rotation ticks, each row followed by its count of ticks:
The counts run from 0 to 281.
[ 0.53 -0.72 -5.79 -2.58 -2.92  0.01 -1.73  1.77 -0.79  3.45  2.30 -2.66
  4.09  0.30  0.89  2.28  0.26  2.44  0.02 -1.12  1.50 -1.48 -0.63 -0.51
  1.06  1.68  3.16 -0.46 -0.61 -2.50  2.42  3.26 -1.55 -0.79 -0.10 -1.36] | 76
[ 1.76 -0.22 -2.75  1.59  1.54 -0.09 -0.91  0.07  3.29  1.02  1.40 -1.35
  3.18  0.11  0.24  3.20 -0.49 -1.53  0.40 -0.91  2.97 -1.99 -0.98 -1.58
  2.56 -0.55  3.42 -0.23  1.27  0.24  4.49  4.84 -3.59  0.20 -0.16 -0.73] | 270
[ 0.96 -1.19 -3.16 -1.11 -0.94 -2.25 -0.59 -3.22  3.73  1.59  0.78  0.96
  3.69 -0.02  1.49  0.68  1.04 -2.49 -1.52 -1.38 -2.10  1.17  0.05  0.26
  4.29  3.03  2.66 -1.08  0.98 -0.70  0.53  2.29 -3.32  3.17 -0.82  1.07] | 110
[ 1.91 -1.80 -3.43 -2.84 -2.11 -0.56 -2.27 -0.21  1.52  2.68  3.71  1.10
  2.25  2.44  0.07 -0.26  3.13  2.88 -1.60  0.56  1.53 -0.81  0.73  0.28
  3.80  2.33  3.21 -1.88 -2.35 -1.42  2.85  1.66 -2.34 -1.20 -0.94 -0.07] | 120
[ 3.55  0.14 -4.68 -3.17  0.11  2.10 -3.73 -0.44  1.22 -1.79  3.08  0.40
  1.54  0.57 -1.26 -0.64  0.15 -0.77  1.89  2.92 -0.97  0.40 -1.38 -3.72
 -1.75  0.88  3.26 -3.76 -0.15 -1.36 -2.16  1.20  1.56 -0.97  1.85  0.86] | 190
[ 3.81 -1.81 -3.04 -1.19 -0.85 -0.73 -1.07 -1.63 -0.07  0.54  0.03  2.14
  2.21 -2.58  0.05  4.80  0.19 -0.82 -1.94  1.25  0.33  0.05  0.08 -1.39
  0.48 -0.44  3.25 -4.79  0.60 -1.52 -0.33  1.11 -1.83 -0.55  5.19  2.41] | 178
[-0.59  1.53 -3.87 -1.36  0.60 -0.62 -0.67 -2.60  1.74 -1.26 -2.01 -1.56
  2.74 -0.59 -2.47  1.61 -1.43 -2.12  2.87  3.09 -0.77  1.02  0.10 -0.02
  1.31  1.78  3.02 -0.40  1.86 -0.99  0.96  3.31 -4.07 -1.51  3.89  0.49] | 26
[ 1.64 -1.48 -2.99 -1.07 -0.41  3.06 -4.27 -2.38  2.65 -0.73  2.86 -1.93
  4.59  0.66 -0.24  2.84  0.40 -0.57  1.65  0.58  0.26  0.93 -1.77 -2.77
 -4.09  3.27  1.77 -1.97  1.49  1.25 -0.01  0.69  1.50  2.02  0.45  0.58] | 213
[ 4.69 -1.49 -2.00  0.15  0.47 -3.36 -4.10 -0.83 -0.10  0.92  1.27 -1.03
  1.95  1.26  1.17  1.47 -0.05 -3.95 -1.26  1.36  0.98  1.82  1.06 -1.44
  0.69  0.85  3.66 -3.31  1.27 -2.56 -0.30  0.84 -0.92 -4.67  3.13 -0.21] | 159
[ 3.47 -3.42 -4.89 -3.57 -1.12 -1.05 -1.29 -3.05  3.58  2.03  2.06  2.30
  2.00 -0.26  2.02  0.65  0.49  1.04  0.94 -3.25 -0.09 -1.13 -0.52 -0.57
  0.07  0.22  2.26 -2.62  0.39 -0.53  1.73  1.37  0.23  2.34 -1.11  0.42] | 106
[ 1.87 -2.02 -2.91 -4.25 -2.11 -1.05 -0.53 -3.13  0.82 -0.88  1.74  1.74
  0.78 -2.95  0.15  1.94  0.31  3.36  3.73 -0.29  1.05 -1.47 -0.77 -0.15
 -0.20 -0.36  3.68 -2.62  1.66 -0.01  1.57  4.46 -1.71  0.67 -0.22 -0.67] | 60
[ 4.27 -2.15 -2.33 -1.24  0.76 -0.25 -3.76 -1.27 -0.07  0.65  3.63  0.93
  2.44  4.03 -2.06  0.91  2.36  0.56 -1.14  2.14  2.42 -0.27  0.75 -0.11
  1.80  0.30  4.60 -1.22 -1.50 -1.74  1.33  0.16 -1.59 -1.99  2.25 -0.48] | 162
[ 4.45 -1.01 -4.48  0.16  1.13 -0.11 -2.00  0.01 -0.60 -0.71  1.95 -0.40
  0.97 -1.12 -0.45  6.07  0.43 -0.13 -1.40 -1.31  2.08 -2.86 -1.87 -2.31
 -0.82 -0.04  3.89 -2.94  0.77 -1.83 -0.22  2.89 -0.06 -0.52  2.23 -0.33] | 223
[ 3.31 -0.36 -4.24 -1.94  1.24 -3.36 -2.61 -1.30  2.23 -3.06 -0.39  0.53
  0.95  0.34  1.22  1.53 -1.24 -1.79  4.10 -0.95 -2.21 -1.33 -0.86 -1.66
 -0.45 -0.43  4.82 -0.76  1.22 -0.69  0.77  4.11  0.30 -0.08  0.57 -2.15] | 41
[ 0.71 -1.46 -6.18 -3.07 -2.51 -1.64 -1.54  0.63 -0.91  2.84  3.33 -2.09
  3.18  1.39  0.18  2.52  0.69  2.61 -0.07 -1.61  1.72 -0.70 -1.02 -0.38
 -0.65  1.95  1.99 -0.38 -0.91 -3.95  1.24  2.06 -1.13 -0.56 -0.10 -2.22] | 75
[-0.62  0.77 -1.08 -1.12 -2.86  0.65 -1.64  0.52  0.23  1.61  0.75 -1.68
  5.17 -1.41  1.14  5.46 -0.50  0.51  0.78  1.25 -0.83  0.26 -0.39 -0.36
  1.25  1.33  3.17 -0.20  0.15  1.03  2.15  5.59 -0.83  1.08 -1.38 -0.39] | 35
[ 1.02  0.53 -3.10 -1.59 -0.92  4.71 -3.59 -2.86  2.12 -0.68  0.85 -1.55
  3.73 -1.98 -0.22  2.58  0.53  0.27  1.35  1.25 -1.42 -1.09 -1.59 -2.38
 -1.66  2.17  1.80 -3.93  1.64  1.85  3.46  1.18  0.28  0.00  3.37  2.19] | 211
[-1.20  1.05 -2.15 -0.13 -1.36 -0.68 -3.69 -0.78  2.97 -2.01 -0.22 -3.82
  3.74  0.00  1.53  1.80 -0.56 -1.75  2.79  1.77 -0.72  0.32 -0.06 -4.55
 -1.66  3.77  3.63 -1.95 -0.19 -0.40  1.59  2.44  0.87 -2.16  2.13  0.37] | 8
[-0.65  2.15 -1.82 -0.10 -0.40 -0.40 -3.19 -0.13  3.61 -0.16  0.08 -3.99
  4.14 -1.88  0.37  2.55  0.02 -2.70  1.83  2.13  0.85  0.97 -1.61 -4.47
 -0.79  3.67  1.95 -2.62  0.51 -1.05  0.79  2.99 -0.10 -2.20  1.60  0.70] | 7
[ 4.10 -1.39 -2.35 -0.56 -0.16 -1.59 -4.25 -1.40  0.77 -0.56  1.87  0.42
  1.55  3.92  0.24  0.18  1.50  0.11 -0.95  1.22  0.33 -0.57  1.52  0.28
  2.45  0.58  5.81 -1.73 -1.04 -1.79  2.12 -0.95 -1.36 -2.93  3.51 -0.92] | 161
[ 1.81 -2.28 -1.68 -0.60 -0.07 -2.27 -4.03 -4.16  2.05  2.91  2.90 -1.03
  4.60  3.28  1.05  3.21  3.12 -0.69 -2.32 -1.05  2.14  1.35  0.76  0.22
  0.11  3.38  1.11 -1.85  0.10 -0.28  1.10  0.57 -0.01 -1.29  0.78 -0.10] | 139
[ 1.25 -1.19 -3.43 -1.76 -0.73 -2.39 -0.60  0.80  0.52 -3.42  1.36  1.17
  0.20 -2.19 -0.75  3.59 -1.89  0.78  1.42  1.25  1.55  0.20 -0.62 -2.06
 -0.03  1.98  4.82 -2.39  0.65 -2.06 -2.75  5.93  0.03 -1.21 -0.50 -0.40] | 264
[ 3.89 -2.11 -2.54 -0.63 -1.89  2.46 -2.41  0.44  1.87 -0.63  4.01  1.08
  2.96  0.52  0.08  1.27  0.71 -0.13 -0.17  1.12  0.13 -1.18 -1.14 -3.41
  0.11  1.55  6.04 -2.34 -1.84 -1.98  1.00  0.04  0.36  4.71  0.92  0.03] | 194
[-0.14 -2.46 -3.45 -1.94 -3.26 -0.62 -0.69 -0.36  1.44 -0.48 -0.20 -0.57
  2.54  1.75 -0.55  2.32 -1.26  3.54  2.73  1.30  1.41  0.04  1.94 -0.48
  0.22  2.43  5.60  0.51 -1.29 -1.56  3.37  2.51 -2.04  1.96  1.16  0.04] | 281
[ 0.78 -0.94 -6.35 -3.09 -1.72 -2.58 -1.66 -1.31 -0.19  0.75  1.20 -1.96
  2.22  2.26  0.44  1.58  1.53  3.32  1.04 -2.25  0.14 -1.57 -0.85 -0.86
 -0.20  2.62  3.24 -0.94 -1.28 -3.56  1.35  1.45 -0.81 -1.45  1.53 -1.34] | 74
[ 3.74 -1.69 -5.01 -4.95 -1.69  0.08 -2.96 -1.22  2.08  1.35  0.94  2.30
  0.92  0.36  1.12 -0.61  0.09  0.71  0.98  1.49 -1.89 -0.23  0.75 -1.06
  0.05 -0.26  2.59 -4.98 -1.12 -0.58  0.13  1.71  1.78 -0.89  1.70  2.35] | 147
[ 2.18 -0.30 -4.62 -0.41 -1.35  0.80 -0.15  1.02 -1.73 -1.55  0.35  0.91
  2.08 -1.45 -1.57  4.50 -2.17 -1.78 -0.69  2.70 -1.18  1.76 -0.37 -1.27
  0.79  1.31  5.27 -1.93  1.55 -1.03 -3.19  3.75 -1.47  1.08  1.82  1.89] | 219
[ 3.51 -0.74 -4.49 -2.71  2.02 -2.74 -2.35 -0.83  1.76 -2.20  1.61  0.75
  0.83  1.69 -0.71  1.48 -0.37 -1.14  4.21 -1.30 -0.73 -1.63 -1.34 -1.95
 -0.31 -0.94  4.66  0.07  1.31 -2.41 -0.48  3.74 -0.44  1.28 -0.48 -2.66] | 42
[ 2.97 -2.49 -1.67 -2.40 -0.68 -0.79 -3.81 -1.34  3.44  2.26  3.43 -0.36
  2.12 -1.09  2.91 -1.30 -0.25 -2.44  2.20  0.55  1.12  3.09 -0.25 -1.55
 -0.75  1.73  1.48 -3.39  2.37  1.30 -0.44  2.62  0.22 -1.35 -2.43  0.45] | 126
[ 1.82 -2.98 -4.97 -6.43 -2.20 -0.57 -1.33 -2.92  0.55  0.60  1.82  2.77
  1.25 -0.06 -0.30 -0.13 -0.30  2.95  2.44  1.56  0.47  1.11  0.04  1.12
  0.40  1.59  2.61 -3.38  0.85 -0.06 -1.13  3.58 -1.48 -1.53 -0.37  0.96] | 102
[-0.83  0.86 -2.72 -0.59 -0.28 -0.74  0.03 -1.28  2.90  1.62  2.04 -1.24
  4.19 -3.59 -1.90  1.63  1.17 -0.55  1.68  0.82  2.46 -0.87 -2.57 -2.99
  0.75  1.73  0.70 -1.34  1.38 -2.79  1.83  3.34 -4.70 -0.63  2.47 -1.65] | 48
[ 1.64 -0.38 -5.46 -0.35 -1.00  2.03 -4.01  0.32  1.38 -2.42  0.53 -2.70
  1.11 -0.41  0.00 -0.29 -2.80 -0.53  3.26  1.62 -0.98 -0.08 -0.63 -3.54
 -1.50  1.61  4.97 -1.98  0.71 -1.06  1.89  0.95  0.75 -2.15  2.53  0.52] | 234
[ 3.78 -2.91 -1.72 -1.12 -0.83  0.58 -3.47 -1.01  1.58  0.62  2.92 -0.21
  4.17  1.32 -0.03  1.36 -1.40 -3.17  1.00  2.12  0.27  4.12  0.80 -0.39
 -1.35  1.27  3.72 -0.67  1.51 -0.09 -1.57  0.30 -0.23  2.56  0.62  0.95] | 172
[ 0.12  0.04 -6.09 -3.18 -0.56 -3.55 -1.10 -2.10  0.21  1.00  0.54 -1.95
  2.40 -1.26 -0.77  1.94 -0.73 -1.20  1.68  0.01  0.03  0.95 -1.34 -1.39
 -0.66  2.00  1.07 -1.52  2.21 -4.12 -1.53  2.74 -2.36 -3.34  2.65 -0.75] | 71
[ 1.87  0.46 -1.73  0.29  0.23  1.01 -4.58 -2.86  1.70  0.31  1.59 -1.24
  4.60  3.51 -0.30  3.20  3.36 -1.82 -2.63  0.09 -2.11 -0.35  0.26 -0.17
  3.27  2.41  3.43 -1.04  0.31  1.34  1.55  1.80 -0.69 -0.57  1.11  0.44] | 184
[ 2.55 -3.42 -3.21 -1.59 -1.11 -1.84  0.53 -3.02  2.50  1.06  0.09  3.07
  1.31 -1.14 -0.45  0.55  0.21  0.44 -1.04  0.56  0.73  0.62  1.12 -0.25
  3.67  0.82  4.35 -3.34  0.27 -2.00  1.10  0.33 -4.02  1.18  4.00  1.56] | 133
[ 0.80 -1.34 -3.38 -3.08 -2.67 -0.42 -0.74  0.84 -1.64  0.10  2.15  0.22
  3.22 -0.45 -0.69  1.64 -2.14  1.89  3.27  2.83  1.38  1.59  0.69  1.32
  0.59  0.77  4.96  0.18  2.18 -1.35 -0.16  5.08 -3.38 -0.64 -0.43 -1.56] | 57
